In the rows, zero is written as 128.
Each path below is one point turned by a fixed rotation once a step. After each direction that follows a path, write how fast that rotation turns it, in deg/step (0 if it stays still).
Each turn is a multiple of 5 degrees from 10 to 175, or 0.
Each row of a path follows its step; steps can be skipped.
path 1
step 0: [129 127 128 129 118 127 118 125 133 124 128 129 134 123 122 133 137 137
 122 121 127 120 127 124 123 140 120 119 124 127 130 113 143 123 130 124
 139 139 134 131 134 127 128 125 140 131 121 132]
step 1: [127 134 121 134 121 128 120 134 131 128 122 125 139 113 130 132 120 138
 119 120 136 121 131 123 125 131 128 125 132 123 142 116 135 130 131 135
 133 136 133 122 127 132 132 134 126 139 122 125]
step 4: [135 134 124 133 115 126 120 128 128 130 124 129 126 128 143 119 121 131
 123 120 136 130 133 133 128 136 139 134 123 113 127 133 131 129 129 130
 127 131 124 113 136 135 130 114 128 124 132 132]
step 8: [128 129 120 123 133 130 120 129 127 120 122 126 127 121 121 122 136 141
 120 133 143 121 127 128 135 141 129 124 127 126 135 114 134 127 123 122
 138 132 123 137 130 134 133 129 137 123 120 126]
step 13: [123 130 113 131 112 122 128 135 125 135 126 126 122 123 126 131 134 130
 119 120 130 122 126 142 128 126 130 135 132 124 133 115 135 137 136 120
 129 138 132 122 133 123 132 118 129 135 131 132]
step 17: [131 142 131 140 124 130 120 128 134 122 127 124 134 122 130 127 128 138
 121 121 131 122 133 117 130 132 128 119 126 123 133 120 137 129 122 134
 140 127 131 126 125 142 120 121 134 124 138 122]
step 23: [133 123 120 122 119 120 124 130 132 126 130 128 127 126 129 128 143 132
 124 126 129 124 130 129 122 142 120 133 127 123 126 119 133 123 133 133
 130 126 126 139 135 139 123 118 139 113 130 138]
step 38: [118 118 122 122 119 128 117 128 127 134 123 128 123 123 134 133 134 140
 110 129 136 134 122 137 123 125 127 132 125 125 128 123 128 135 134 130
 123 133 132 133 119 135 119 126 135 126 136 134]
[128 126 130 128 126 130 125 128 128 130 129 128 128 125 130 132 125 128
 130 128 127 131 130 129 126 128 128 130 127 129 125 128 127 127 129 131
 126 131 131 128 127 132 128 130 130 129 124 130]
125
[128 131 129 126 131 130 130 131 128 129 130 126 127 127 127 130 129 128
 128 130 125 124 131 128 131 130 130 130 125 130 128 129 127 125 128 125
 129 129 131 129 130 132 129 125 129 127 129 127]
40
[127 130 127 129 128 131 127 129 127 129 127 127 129 129 127 126 127 128
 129 128 128 126 126 127 130 122 127 130 129 130 128 125 129 131 129 129
 130 129 130 128 127 132 124 126 124 132 129 131]
90
[125 128 128 129 131 129 129 128 128 127 125 129 129 129 133 125 129 129
 129 128 125 128 126 130 131 131 128 128 128 126 124 124 126 127 127 129
 124 128 127 126 126 129 127 127 127 128 127 126]
60
[127 128 127 129 129 127 129 128 130 128 127 125 131 123 127 127 127 127
 128 126 129 130 128 128 128 127 133 130 129 130 129 127 131 127 127 132
 125 127 125 130 127 129 130 125 127 124 129 128]
115
[132 124 127 128 130 126 130 124 131 132 127 127 127 128 127 131 132 129
 126 127 128 126 129 126 132 128 128 128 128 127 126 128 128 131 128 130
 128 128 127 130 127 129 128 128 129 130 126 128]
45
path 2
step 2: [137 136 132 127 125 125 134 131 130 127 133 127 132 123 120 124 117 123
 130 138 117 124 127 121 138 134 129 127 141 136 131 139 115 134 114 118
 128 113 126 136 132 125 121 129 138 144 137 125]
step 5: [144 128 138 132 127 132 136 128 131 118 136 124 135 135 118 128 132 128
 136 144 132 122 132 123 132 129 116 128 130 140 137 134 117 129 115 135
 121 128 126 141 124 122 127 121 138 131 129 128]
step 9: [131 129 141 132 129 135 142 124 130 129 128 120 135 120 121 120 122 129
 121 123 141 129 122 140 125 132 121 121 137 132 132 141 124 117 121 123
 114 127 123 128 126 137 119 116 125 125 138 133]
step 20: [128 126 126 130 116 130 139 130 128 114 140 110 126 125 131 126 120 133
 133 139 126 127 142 122 125 124 130 128 144 140 130 139 118 123 128 129
 119 117 129 125 125 130 124 128 133 136 132 124]
step 21: [128 125 131 124 130 137 137 134 133 118 116 116 128 126 119 120 123 127
 124 127 132 128 140 137 117 133 115 116 131 132 135 138 122 127 134 123
 108 121 133 133 127 136 128 123 129 123 135 130]
step 24: [111 122 133 130 127 132 125 129 140 125 133 125 128 121 117 126 124 126
 137 142 141 129 131 136 124 136 126 118 127 135 134 141 123 127 139 121
 120 130 131 118 128 144 126 124 129 130 137 129]
step 29: [134 120 123 121 133 127 136 137 137 114 145 130 119 130 116 133 121 129
 131 137 126 136 135 121 129 131 124 129 134 136 126 128 118 130 118 118
 137 124 127 132 137 133 131 123 136 142 135 133]
step 30: [118 122 133 125 133 132 122 130 130 127 131 118 126 122 111 124 129 121
 122 132 129 132 126 127 135 143 109 129 134 129 139 133 114 122 123 119
 130 119 130 131 140 143 125 124 130 128 136 125]
[131 128 126 129 127 127 127 130 129 127 131 131 123 130 128 126 129 127
 126 125 129 129 128 127 128 126 122 129 128 128 131 126 128 128 128 129
 131 129 131 129 126 127 128 128 124 129 129 130]
100
[128 126 130 130 127 126 131 126 125 128 125 127 127 126 129 125 126 124
 129 127 125 130 127 126 129 131 128 128 125 127 129 129 130 126 127 129
 129 124 128 129 130 125 128 125 126 127 129 129]
155
[129 130 127 126 131 124 129 128 129 125 131 127 126 126 131 126 130 130
 131 131 126 130 130 130 131 128 127 129 129 132 126 129 130 129 125 130
 128 128 127 130 127 126 127 130 129 128 129 129]
120
[126 127 128 125 125 125 128 126 127 130 130 129 130 129 131 128 130 127
 128 129 130 127 130 130 130 127 128 127 128 130 131 126 132 126 130 125
 129 124 131 125 126 127 130 128 129 129 128 124]
90
path 3
step 1: [121 138 124 128 139 136 125 125 137 125 125 124 132 122 138 132 128 140
 131 117 132 118 124 132 135 119 132 120 120 136 130 132 129 117 120 131
 125 134 117 135 138 125 128 131 129 123 131 133]
step 10: [121 114 123 131 130 130 119 127 130 132 139 129 125 122 134 132 130 132
 129 143 129 139 126 132 125 120 132 133 130 123 118 117 127 124 133 133
 124 125 129 131 120 129 120 120 130 113 124 132]
step 13: [125 120 125 122 130 140 127 114 127 125 131 125 121 134 129 115 123 131
 130 135 130 137 142 120 126 118 128 123 122 133 124 132 125 119 128 139
 116 121 125 130 126 129 127 131 137 121 132 134]
step 14: [121 118 134 133 125 134 121 127 130 117 138 134 111 128 133 119 125 129
 129 124 129 137 126 127 132 112 135 133 130 125 122 131 133 125 118 133
 132 134 136 137 135 119 124 132 127 131 128 123]
step 16: [131 124 121 131 130 129 128 125 131 122 141 125 126 121 143 132 139 125
 131 130 128 130 135 129 126 112 133 120 117 122 127 114 127 126 134 133
 114 130 125 135 135 126 126 132 126 123 130 128]
step 22: [129 132 118 146 131 129 117 127 130 120 132 128 132 127 139 135 135 128
 137 125 121 123 130 137 126 122 139 127 123 131 125 133 140 133 135 127
 128 132 132 134 136 118 131 134 131 122 135 120]
step 31: [127 116 127 127 137 125 127 122 126 119 133 133 121 125 133 119 119 134
 121 120 127 135 124 137 130 119 126 130 121 129 121 119 125 110 125 127
 126 132 118 124 130 138 118 127 123 119 130 129]
step 33: [130 129 126 133 126 130 116 118 128 122 127 147 121 126 137 130 134 126
 128 125 121 131 133 133 115 115 128 123 126 136 127 129 138 119 129 133
 125 125 125 120 133 118 129 138 125 123 130 129]
[128 126 126 128 129 131 130 127 128 131 128 129 128 127 128 127 127 130
 129 130 130 128 128 128 127 129 128 128 132 129 129 128 129 126 129 126
 129 128 130 125 131 131 129 125 122 124 130 129]
135
[126 130 130 128 128 129 129 126 130 129 132 129 129 131 129 125 128 126
 125 125 125 131 125 125 132 130 129 126 128 129 131 129 129 125 128 129
 129 127 126 127 128 126 128 127 127 126 128 126]
60
[126 130 128 128 129 128 127 130 130 126 125 129 125 131 127 127 125 124
 128 124 129 129 129 130 127 129 128 128 129 129 124 125 130 128 127 123
 126 128 128 129 131 129 126 127 128 129 129 125]
130
[128 133 128 128 130 127 126 126 128 128 125 128 129 128 129 128 126 126
 128 127 130 126 129 129 129 126 131 128 125 127 127 129 130 127 133 132
 127 126 129 126 127 130 133 129 126 128 128 127]
70
[131 128 126 128 128 128 126 131 125 132 127 131 127 129 126 128 126 129
 128 129 125 131 129 129 128 128 128 124 128 130 127 124 126 125 128 130
 126 128 126 125 123 129 128 128 130 127 128 127]
140
path 4
step 1: [130 124 139 137 129 128 132 124 127 140 119 131 123 135 135 120 132 136
 130 128 118 131 132 124 130 145 122 135 128 120 130 127 125 122 123 126
 132 123 141 139 122 143 133 128 124 134 134 141]
step 5: [132 127 139 139 140 128 131 135 130 139 127 141 122 116 132 125 135 136
 136 118 126 130 132 128 127 123 123 130 132 125 139 126 137 115 128 131
 128 128 131 139 121 140 139 133 121 132 128 123]
step 6: [132 115 139 130 131 130 140 119 128 134 131 130 128 118 128 127 131 137
 138 122 117 142 132 126 121 132 129 128 126 115 129 133 123 130 126 129
 133 124 139 141 120 132 133 135 118 131 133 133]
step 7: [116 122 136 133 131 134 129 126 126 128 123 124 129 131 124 135 127 138
 121 136 116 143 129 131 130 135 133 131 115 114 121 127 127 127 123 123
 134 124 134 139 132 126 123 145 121 122 132 136]
step 11: [125 121 143 136 132 134 130 123 130 131 128 143 128 122 124 128 130 136
 131 121 129 134 127 129 123 128 135 123 119 116 128 126 129 129 127 136
 127 120 123 141 120 129 120 132 105 121 131 129]
step 13: [121 131 136 131 138 132 124 132 122 140 122 125 122 123 127 129 132 138
 126 135 116 136 134 116 132 129 118 145 131 123 124 125 135 117 120 131
 127 137 131 132 138 125 138 137 130 134 125 132]
step 24: [130 130 138 136 135 138 125 132 135 130 121 109 118 133 122 132 126 145
 125 132 126 131 126 130 136 133 129 143 126 125 124 128 124 125 119 114
 131 128 129 127 128 128 131 132 116 128 133 137]
step 33: [129 131 140 143 128 127 125 124 131 134 130 129 131 127 120 140 129 137
 133 117 133 131 139 121 130 134 125 134 127 118 134 133 119 130 135 124
 120 118 125 136 121 136 130 139 118 132 129 137]
[127 130 125 127 128 129 124 127 125 125 127 127 127 129 129 128 131 127
 130 126 126 127 126 129 133 128 131 132 131 127 125 127 130 130 127 127
 127 130 131 127 130 127 129 129 128 127 128 126]
65
[127 129 129 129 129 128 128 131 130 129 126 129 130 129 126 125 129 126
 129 128 127 127 125 128 127 132 125 127 133 128 128 129 129 127 130 131
 127 128 129 127 129 127 128 132 130 131 124 128]
85
[130 132 129 128 128 132 129 127 131 126 131 125 129 127 125 131 128 130
 129 126 127 131 126 130 125 127 126 128 130 128 126 129 127 132 129 129
 127 130 130 127 126 130 130 125 127 129 127 128]
120
[127 130 128 129 126 129 126 126 127 129 125 133 127 126 129 127 127 127
 126 127 130 127 127 126 126 128 130 129 128 128 126 128 129 128 128 134
 124 129 127 126 128 127 131 124 125 128 127 131]
45
[130 126 129 129 126 125 127 130 127 128 130 124 125 126 126 126 129 128
 131 128 127 125 129 128 128 130 130 127 129 130 129 130 130 129 126 128
 126 126 130 129 126 132 128 128 125 127 125 132]
80
path 5
step 0: [132 119 122 139 138 120 133 125 123 138 124 142 131 133 129 132 129 118
 122 134 129 126 127 125 138 123 133 140 130 122 119 119 128 132 116 136
 128 125 122 132 132 135 132 128 122 132 119 136]
step 2: [131 113 123 135 124 131 130 123 135 120 128 129 125 145 125 134 132 128
 124 136 129 126 136 130 128 127 121 132 138 136 129 120 133 130 124 140
 120 115 133 122 131 123 119 133 121 121 133 124]
step 3: [126 120 130 136 129 130 123 125 130 133 124 124 127 135 124 135 128 135
 124 135 121 132 131 121 141 124 114 139 141 125 135 120 133 118 130 124
 135 121 124 145 133 121 131 128 125 121 120 130]
step 5: [134 122 132 131 114 129 135 114 134 134 117 132 130 135 126 123 127 121
 135 131 132 121 143 135 124 125 115 125 138 132 128 124 126 128 121 127
 125 127 119 132 118 135 137 129 130 123 123 132]
step 19: [127 119 122 137 128 119 131 131 132 137 124 134 127 136 133 133 129 116
 124 127 126 130 117 149 131 126 126 137 120 129 133 128 126 121 117 125
 122 125 127 114 124 126 128 138 125 130 122 133]
step 20: [129 128 121 140 123 128 123 127 138 130 140 134 131 136 129 140 126 122
 120 128 131 124 130 130 133 131 125 130 128 126 120 127 132 123 122 125
 126 107 143 130 128 127 136 132 115 130 131 129]
step 24: [130 119 133 125 123 132 126 118 114 135 124 123 116 131 133 128 125 126
 136 139 109 121 129 140 128 128 121 124 135 124 131 122 127 127 126 125
 118 122 127 134 125 130 128 141 121 130 123 125]
step 31: [130 126 124 141 124 131 123 118 121 120 120 129 124 132 126 130 132 119
 120 133 135 125 126 129 120 130 122 127 120 120 134 126 120 123 123 129
 124 118 128 130 135 110 132 143 121 135 134 121]
[126 128 128 131 129 128 129 128 126 127 129 126 127 126 128 127 127 131
 130 131 126 127 130 127 128 130 124 132 126 127 127 125 126 126 128 128
 127 127 130 130 129 132 127 126 127 130 133 125]
100
[128 129 127 127 129 128 124 129 127 126 126 125 127 129 126 132 132 126
 129 131 124 127 130 126 130 129 131 127 129 127 125 125 126 128 131 128
 126 128 129 131 127 124 129 127 128 128 127 128]
100
[127 128 129 127 130 126 129 128 130 125 125 128 132 129 126 130 131 126
 125 129 132 128 131 128 124 126 125 129 127 129 127 127 125 127 128 125
 128 128 129 128 127 130 126 132 127 127 129 130]
125
[129 130 128 125 128 128 125 131 127 126 127 130 129 129 129 126 129 126
 125 128 128 128 132 128 129 129 128 133 132 127 129 129 129 132 127 129
 127 129 131 124 129 130 128 126 126 128 128 126]
155
[127 130 125 129 123 129 126 126 129 130 127 125 127 128 130 129 131 130
 126 125 126 129 131 127 126 126 126 128 130 127 129 128 127 128 128 129
 132 125 127 126 128 127 128 128 130 131 129 130]
40
[129 130 128 128 127 126 129 129 127 128 130 125 127 127 129 126 125 127
 128 127 128 129 131 131 129 129 128 126 129 126 121 128 128 129 128 131
 130 127 129 131 129 131 129 131 126 128 126 130]
90
path 6
step 9: [132 135 125 120 131 120 128 130 118 125 114 132 121 135 141 118 126 126
 116 142 132 134 132 126 136 121 123 133 133 121 124 117 128 129 131 121
 119 115 120 132 128 122 131 132 124 119 138 120]
step 15: [122 134 124 118 131 126 133 118 132 130 128 136 137 124 141 131 137 126
 135 134 123 127 131 141 133 137 124 119 138 133 133 119 126 140 135 128
 132 131 114 116 121 119 133 127 127 138 132 121]
step 18: [120 131 134 118 130 127 137 127 117 131 129 140 131 122 133 129 139 125
 129 130 126 139 128 143 138 134 141 141 137 139 121 127 134 141 139 125
 131 129 127 120 130 128 131 133 130 129 126 136]
step 22: [125 128 137 118 125 134 125 128 124 126 125 131 119 134 148 126 124 127
 130 128 116 119 130 139 139 123 129 126 127 129 137 129 125 133 137 113
 130 115 116 127 124 118 132 129 120 127 135 130]
step 24: [126 119 123 137 125 123 130 134 123 120 128 118 126 120 115 125 131 111
 139 134 127 119 119 131 132 123 128 136 126 134 134 131 135 131 132 131
 138 125 122 111 130 119 136 135 123 123 133 125]
step 25: [138 149 137 130 126 132 128 128 122 131 121 137 120 133 131 127 121 129
 129 138 127 122 132 136 136 127 139 137 136 127 119 123 128 130 138 119
 129 123 119 115 117 127 135 137 123 129 131 129]
step 26: [123 140 130 137 122 126 118 132 129 126 124 132 129 128 141 124 127 118
 127 129 112 131 118 123 133 125 120 116 130 137 129 121 126 133 122 129
 129 118 134 124 125 121 146 124 136 134 121 118]
step 31: [119 124 125 122 125 112 138 124 121 123 124 127 133 125 128 122 143 116
 129 132 130 126 138 129 136 121 126 134 140 129 131 112 127 141 124 133
 138 132 126 123 122 122 127 140 122 125 135 131]
[127 128 130 125 126 127 128 128 132 130 130 130 126 126 127 127 131 127
 132 126 131 126 130 131 126 127 128 130 130 129 129 128 130 125 128 123
 125 129 127 130 127 128 131 128 127 128 128 126]
155
[132 131 128 129 132 130 126 127 127 125 129 124 130 128 128 129 128 126
 132 128 126 124 127 129 127 129 128 127 127 129 127 129 127 129 126 126
 129 131 127 128 125 129 131 128 126 130 131 128]
35
[127 129 128 132 126 128 126 131 130 126 130 126 131 127 129 126 128 129
 130 128 130 129 127 128 124 129 131 125 129 128 126 129 131 130 129 126
 128 127 132 129 128 124 126 126 131 127 129 127]
115
[127 125 129 130 128 129 128 127 126 129 126 125 128 127 126 125 127 124
 129 126 129 129 130 129 127 130 130 128 126 124 129 129 130 130 127 131
 127 128 128 129 127 130 132 126 127 130 123 128]
110
[129 130 129 126 128 129 129 126 126 125 125 132 128 128 128 128 128 127
 129 126 129 128 127 124 127 131 128 130 128 126 127 129 132 132 129 127
 125 126 129 130 129 128 126 129 126 127 130 130]
160
[129 131 130 125 128 127 129 127 128 130 129 128 129 127 130 126 129 133
 131 132 130 126 129 128 128 129 129 125 128 125 127 127 129 128 126 129
 129 126 128 125 130 130 128 128 126 131 125 132]
140
path 7
step 4: [122 134 122 131 122 126 122 142 129 123 119 137 138 136 138 119 140 132
 141 123 123 129 125 124 125 130 128 126 138 128 117 131 121 122 133 134
 126 126 132 134 122 126 132 124 120 134 121 128]
step 8: [127 129 135 122 121 114 127 135 136 129 122 136 129 128 132 122 123 123
 123 122 140 145 137 126 126 128 122 129 125 133 138 131 134 128 139 132
 133 119 132 123 137 130 130 121 124 120 126 126]
step 11: [122 127 134 126 120 132 136 136 128 127 112 131 138 123 119 132 122 128
 120 136 121 124 132 120 132 129 126 121 134 125 125 130 128 119 142 139
 130 116 124 133 132 130 121 133 122 131 128 133]
step 12: [121 126 134 118 134 140 128 124 127 129 122 136 128 129 127 124 140 124
 137 125 116 141 124 128 121 123 126 118 130 126 137 134 126 129 134 138
 122 136 131 136 129 124 128 122 130 135 138 124]
step 16: [126 137 130 119 129 127 133 132 119 141 127 132 129 123 131 132 123 128
 125 131 121 137 141 134 127 135 131 127 130 142 131 137 121 131 129 122
 128 118 136 126 130 123 129 127 125 138 112 123]
step 29: [126 120 120 124 130 136 134 124 133 121 130 127 136 132 129 137 126 135
 121 125 119 127 127 134 132 133 130 134 126 126 135 138 128 116 136 138
 144 133 133 135 137 121 131 129 122 132 116 130]
step 34: [131 139 128 127 123 111 123 127 130 125 129 138 130 134 132 127 126 130
 124 130 127 130 129 128 132 139 130 135 135 131 121 126 124 134 142 141
 132 114 139 124 129 126 134 126 126 138 130 134]
step 36: [132 126 125 127 123 135 126 129 138 108 130 118 122 129 125 127 128 129
 121 131 125 125 139 127 120 125 125 131 126 124 134 124 133 116 125 130
 122 120 130 122 138 127 134 108 132 125 124 133]
[131 129 126 130 129 128 127 125 126 129 131 127 130 129 131 126 131 128
 129 130 125 129 132 126 125 128 127 128 127 129 127 124 129 129 128 128
 127 125 131 131 126 128 125 129 128 130 126 128]
120
[126 131 130 126 126 127 128 130 122 129 129 129 128 128 126 127 130 127
 132 125 130 131 131 129 127 124 127 127 125 128 126 128 126 129 129 129
 127 127 127 127 129 127 130 125 128 130 128 127]
95
[129 126 129 128 128 130 128 127 129 129 127 124 127 130 123 125 126 131
 127 129 127 129 131 128 129 125 130 126 131 128 126 124 128 126 127 127
 126 128 127 125 128 130 127 130 128 130 127 128]
85
[125 129 128 127 124 131 128 127 132 127 129 128 128 130 130 133 128 127
 126 126 126 129 131 126 131 125 127 127 125 131 126 127 128 126 127 129
 130 128 127 129 126 128 126 128 130 128 130 129]
40
[129 130 127 128 125 127 131 126 125 127 124 129 126 125 128 127 131 131
 127 129 124 128 127 127 133 128 128 126 128 126 130 126 128 128 126 129
 130 129 129 128 129 129 129 126 131 129 125 129]
60
[125 128 129 128 125 125 128 130 126 128 127 126 130 130 130 124 129 126
 126 130 129 128 126 128 131 128 127 128 129 126 123 128 131 129 129 130
 128 126 129 127 128 129 124 127 128 126 130 130]
110
[129 128 128 126 125 127 132 126 130 130 128 129 131 129 127 125 125 129
 129 130 131 127 128 129 130 129 127 126 124 130 130 129 126 130 128 128
 130 126 125 129 131 127 124 131 126 127 125 127]
135
